Families of rows that turns and mirrors carry onto each other, the same ones carrying the whole set onto itself: the rest of each named row's family, in list order
4 families of 8 rows
lom: 1 -5 8 18 10 16 21 -23 12 3 10 9 7 -10 38 -5 -5
semo: 4 -9 -2 -8 41 44 -17 -25 9 11 14 -35 -13 29 35 11 19
dure: 10 -35 29 13 -34 28 -30 -46 14 32 0 -10 -12 14 -7 9 34
kesif: 1 -12 31 9 -4 21 -53 -40 -19 22 0 -28 -28 47 8 15 32
kes: 9 -40 21 18 -33 25 -22 -36 5 37 -9 -15 -3 18 -1 15 30
gir: 0 0 11 15 2 26 16 -48 8 -3 4 26 0 -2 28 -21 -6
fune: 25 -19 14 32 2 12 -20 -57 15 1 -10 31 8 8 4 -3 11
lanip: -3 -8 34 44 -39 8 -23 -46 -17 20 6 16 -11 10 17 -2 6
kitul: 5 19 -6 3 37 13 -8 -47 -4 -9 8 9 -16 23 32 -16 -13
Zogu: -3 -7 27 33 -41 10 -20 -65 -16 20 0 16 -8 5 13 2 9
Litob: 6 -38 32 -6 -36 39 -21 -48 1 25 -3 -1 -16 27 -3 5 32
lum: -22 -5 16 -22 -15 35 -12 -22 -8 21 11 -44 -34 30 25 1 17
riki: 6 -12 31 22 -37 7 -25 -62 -20 12 -4 26 -14 26 4 -2 18
mur: -16 -10 24 -15 -11 42 -9 -22 -12 23 21 -36 -34 41 35 1 23
Resu: 6 -7 -6 -24 38 46 -4 -33 18 4 9 -20 -19 24 23 -8 4
ris: 2 -5 1 27 8 31 17 -31 13 8 18 10 2 -7 43 -6 -9
Val: -13 -1 12 -35 -1 42 -10 -39 -17 15 15 -23 -41 43 23 -7 10
remo: 7 -7 3 -20 45 30 -12 -25 14 13 14 -32 -18 32 28 2 17
Sosup: 11 -20 14 -20 0 27 -46 -47 -11 18 1 -21 -32 53 0 10 27
Fer: 3 -10 8 18 14 24 20 -45 16 7 8 10 5 -6 43 -10 -11
tiped: 8 -35 30 27 -29 37 -26 -34 7 35 1 -9 -5 19 -2 9 38
keval: -10 24 4 3 33 7 -9 -29 -14 -8 13 -13 -15 13 43 -3 -8
sugo: -7 17 2 10 32 13 -12 -36 -15 -4 19 -11 -21 22 54 0 -15
baneb: -7 20 3 1 39 12 0 -44 -16 2 14 -5 -16 25 47 -6 -7
vebi: 22 -9 2 42 9 -1 -22 -60 10 10 -4 21 10 6 19 4 3
lar: 3 -5 22 -4 -9 17 -50 -45 -19 26 6 -24 -33 44 -4 11 37
Fugu: -3 -10 17 3 -12 16 -51 -44 -22 26 -7 -35 -24 41 4 19 26
Tuve: 1 0 -9 -14 37 33 -16 -17 13 8 9 -39 -13 22 24 6 20
Bom: 17 -9 9 51 15 9 -31 -49 6 7 0 16 8 -1 17 9 -1
roput: -2 -15 34 34 -38 -1 -14 -49 -23 20 -5 12 -4 10 17 7 4
zom: 20 -11 10 42 13 -3 -19 -45 -2 6 -8 17 15 2 14 12 5
sunel: -19 -6 29 -28 -3 41 -9 -29 -11 23 17 -35 -36 33 24 -2 24

Same family as lar: dure, Zogu, remo, Fer, baneb, vebi, sunel
Same family as Bom: semo, kesif, lanip, mur, ris, tiped, sugo
Same family as kitul: gir, fune, Litob, riki, Resu, Val, Sosup

